arr =
  1    1    1    1    1    1    1    1    1
  2   -3    1   10   -9    3   -1   14    9
  1    5    4   -1    0    0    2   11   -2
 26    4   13   11   17    7   -6  -18    7
-37    9  -13  -24    0   -6   26    9  -13
  5    3    3    5    1    4    2    5    4
 14   -4    5   18  -14    5   -8   24   12
Rows and columns are counted from 1.
(1, 1): 1
(4, 1): 26
(7, 4): 18
(4, 3): 13
(4, 5): 17
(2, 3): 1
(7, 2): -4
(3, 3): 4
(4, 6): 7
(5, 4): -24
(5, 9): -13
(6, 9): 4
(2, 4): 10
(1, 3): 1
(3, 9): -2
(5, 5): 0
(3, 7): 2
(3, 5): 0
(5, 6): -6
(4, 2): 4

B =
[[ 0.005  0.049  0.100  0.041 -0.013  0.165  0.000 -0.005  0.035]
 [-0.037  0.001  0.078  0.111 -0.171  0.032  0.174  0.130  0.009]
 [ 0.032  0.023  0.130  0.087 -0.012  0.016  0.090  0.011 -0.127]
 [ 0.033  0.042  0.051  0.093  0.101 -0.188  0.162  0.114 -0.056]
 [ 0.044  0.065  0.065  0.033  0.087  0.136 -0.015 -0.001  0.092]
 [ 0.052  0.071  0.106  0.026  0.138  0.159 -0.070 -0.033  0.045]
 [ 0.047  0.072  0.079  0.022  0.106  0.132 -0.034 -0.007  0.062]]
Rows and columns are counted from 1.
(1, 1) -> 0.005
(1, 3) -> 0.100
(6, 4) -> 0.026
(3, 8) -> 0.011
(2, 3) -> 0.078
(2, 8) -> 0.130
(2, 7) -> 0.174
(5, 3) -> 0.065
(1, 8) -> -0.005
(1, 9) -> 0.035
(5, 5) -> 0.087
(2, 2) -> 0.001
(3, 6) -> 0.016
(6, 9) -> 0.045
(5, 2) -> 0.065
(2, 4) -> 0.111
(7, 7) -> -0.034
(2, 1) -> -0.037
(4, 1) -> 0.033
(6, 3) -> 0.106
(7, 4) -> 0.022
(7, 8) -> -0.007
(6, 8) -> -0.033
(3, 1) -> 0.032
(3, 9) -> -0.127
(2, 5) -> -0.171
(7, 3) -> 0.079
(4, 5) -> 0.101
(7, 5) -> 0.106

x =
[[ 14   5   0  -5   8 -12  16  -5   8  15 -14]
 [ -1  10 -18  -9  15 -21  16  14   7  10  -5]
 [  9 -13  14   1 -15   5  -6 -17   6   2 -12]
 [ -3  30 -11  13  19   6  10  17 -19   0  18]
 [ -3  30 -11  14  20   6  10  18 -19   0  19]
 [ 17  -4  14   4  -7   5   3 -18   4   9 -15]
 [-42  -9 -16 -10  -4  -6 -19  20   1 -21  16]
 [ 30  12  14  14   4  11  15 -17  -7  17 -10]
 [-13 -14  -7 -14  -7 -11  -9   6  10  -5  -1]
 [  1   4 -15 -14  13 -27  17   8  13  14 -10]
 [  2 -30   8 -15 -17  -8  -9 -14  17   0 -16]
 [ 17   1   4  -6   4 -10  15  -9  10  15 -17]
 [ -1  34  -9  18  21   9  11  16 -23   0  20]
 [ -5   0 -16 -15   9 -23   9  10  12   7  -6]
 [ 33  10  13  12   7   5  18 -16  -1  19 -15]]
Rows and columns are counted from 1.
row 1 col 1 = 14
row 5 col 7 = 10
row 13 col 4 = 18
row 11 col 9 = 17
row 6 col 4 = 4
row 9 col 1 = -13
row 2 col 5 = 15
row 10 col 6 = -27
row 11 col 2 = -30
row 3 col 5 = -15
row 14 col 2 = 0
row 8 col 8 = -17
row 6 col 7 = 3
row 15 col 6 = 5
row 11 col 3 = 8
row 8 col 10 = 17
row 7 col 2 = -9
row 1 col 2 = 5
row 10 col 8 = 8
row 12 col 10 = 15
row 15 col 11 = -15
row 4 col 9 = -19
row 14 col 6 = -23
row 9 col 5 = -7
row 1 col 8 = -5
row 4 col 1 = -3
row 14 col 11 = -6
row 13 col 8 = 16
row 12 col 2 = 1
row 9 col 3 = -7
row 6 col 2 = -4
row 15 col 1 = 33
row 9 col 7 = -9
row 2 col 10 = 10
row 3 col 11 = -12
row 2 col 6 = -21
row 15 col 2 = 10
row 14 col 9 = 12

data =
-42  -17   42  -16   -5   -1   20  -46  -32  -29   34
 32   30  -28   14   24   41  -45   -6   13   42   39
 32  -29  -43   24   25  -39   21    3   41   16  -45
-38    9  -29  -20   -3   27   24  -41   34  -30   30
Indices start at 1.
(1, 1) => -42
(4, 2) => 9
(3, 7) => 21
(2, 8) => -6
(1, 3) => 42
(3, 5) => 25
(4, 8) => -41
(1, 9) => -32
(2, 2) => 30
(2, 4) => 14
(1, 4) => -16
(1, 7) => 20
(4, 7) => 24
(4, 1) => -38
(1, 2) => -17
(2, 6) => 41
(3, 3) => -43
